Some points, one per row:
[ 44  12  -5  -2  11  -4 -50  42]
[-17  69  -2   3  -3  23  38  -5]
[ 43  15 -13   8  35   5 -60  21]
[-70 -24  61 -68 -57 -15  27  -4]
[-14  29  -8  -5  52 -12  24  -3]
[-32 -18   6  -2  -2 -45  41  12]
[ 44 -31  -8  -6   1  83 -12 -10]
[-58 -21  25  10 -31 -25  57   0]
[-61  -8  40 -43  -7 -39  39  20]
[-47  12 -16   2 -10 -34  47   2]
[ 34 -17  -3   3   4  46   3  48]
[-16  22 -11  49  68  -3 -30   7]
[ 10  -7   0  45  55   0 -25  27]
[ -4  43 -45  37  46  27 -36  -2]
[21 25 -5 -1 43  9 16 -2]
[-16  16 -12  51  66  -7 -31   9]
[ 52  17 -13   4  16  -5 -49   6]
[ 39 -46   1  -5  -6  92 -42  19]
[-26  54  -5  49  50  -1  -7  -3]
[ -9 -66  -9  -5 -44 -10  29   6]
[-28 -29  11 -62 -69   4  39  -2]
[ 49  14 -11   0   1 -19 -31  12]
[-14 -36  39 -20 -64 -12  35  22]
[ -43   20    2    3   11  -39  -27 -104]
[ 7 32 -3 51 25 -1 10 -2]
[ 14  -9  -4  42  53   6 -24  28]
[-22  27   3   1   5 -58 -29 -79]
[ 38  31  -8  -2  40  -6 -26 -23]
[ 42  17 -10  15   2 -14  -5   1]
32 more points follow, each with its number after it:
[ -38   33    1    8   18  -30  -35 -103] 0
[  6  22 -25  38  52   5  -8 -10] 1
[-13  -4   6 -66 -84   3  22 -11] 2
[-10 -17   5  -6 -40 -25  48  -1] 3
[ 41  17 -13  -1  14 -12  -3  -5] 4
[ 38 -51  -4  -3 -12  15 -76  47] 5
[-32 -38  11 -54 -63   6  45  -2] 6
[-31  -9  24 -74 -67  -5  34  -5] 7
[ 4 63  2 -5 40  6  8 -2] 8
[ 27 -55  -1  -4   0 103 -39   4] 9
[-22 -38  34   1 -67 -11  43   3] 10
[ 44  17 -12   0   9 -19 -73  14] 11
[-69  31  -6  55   8 -33 -39 -79] 12
[-17  56 -16  29  33 -17  -9 -50] 13
[-16  23  -9  49  66  -8 -29   7] 14
[-15  22 -10  50  68  -4 -33   5] 15
[ 64   9  -9   0   6  28 -55  -2] 16
[-60  -2  44 -53 -18 -34  39  18] 17
[  7  -7  19 -12 -18  -9  23  58] 18
[ 45  12 -12   6  41   7 -70  -8] 19
[ 30  -4 -10   3   1 -28  11   2] 20
[ -29   33    1    2   27  -23  -42 -103] 21
[ -1  36 -28  44  38   2  -2  -7] 22
[ 31 -22 -28  -1  -2  54  18   6] 23
[ -1  16 -13  -2  37 -13  31  -6] 24
[ -9  70  -3  -2  32  10  14 -35] 25
[  2  82  -1  -8  26  26   3 -14] 26
[ 45  10 -11   0  39   7 -78  -1] 27
[-10 -73  -3  -5 -82  21  11 -27] 28
[-68 -16  52 -56 -37 -32  35   6] 29
[ 25  11 -10  12  25  -1 -30  56] 30
[-62 -30  26   1 -43 -31  50   4] 31
Which three of these numbered points are nearest to each point below, looking only along the 3 directions in which the first points spread most? Their numbers follow each, nearest first.
[ -8  10  -7  50  64  -6 -27  14] > 14 15 1
[-57 -10  43 -40 -15 -43  36  21] > 17 31 29
[ 10  18 -31  32  40  32  10 -18] > 1 22 8
[-26  30 -10   4  36 -30 -22 -86] > 0 21 12
[ -5  -8  25 -17 -10  -8   6  79] > 18 23 3
[ 13  17 -22   4   3 -50 -74 -47] > 21 0 13
[  6 -37  -7   4 -42 -29  25   7] > 3 18 10
[ 13 -20  27 -18 -29  -8  14  58] > 18 23 3
[ 23  36  -6 -25   1  13  31 -13] > 20 4 24
[-67 -19  55 -52 -51 -27  35   2] > 29 17 31
[ 20 -23 -13  -1 -17  35  43  -3] > 18 23 20
[-72 -20  62 -65 -55 -16  29  -4] > 29 7 6
[ 31 -49  -4   0 -27  43  17  21] > 23 18 5
[ -3  81   3  -5  39  36  -3 -15] > 26 8 1
[ 35  11 -14   9  -4 -12  14  -1] > 20 4 24
[26 17 -7 -4 29 -4 19 -5] > 20 4 24
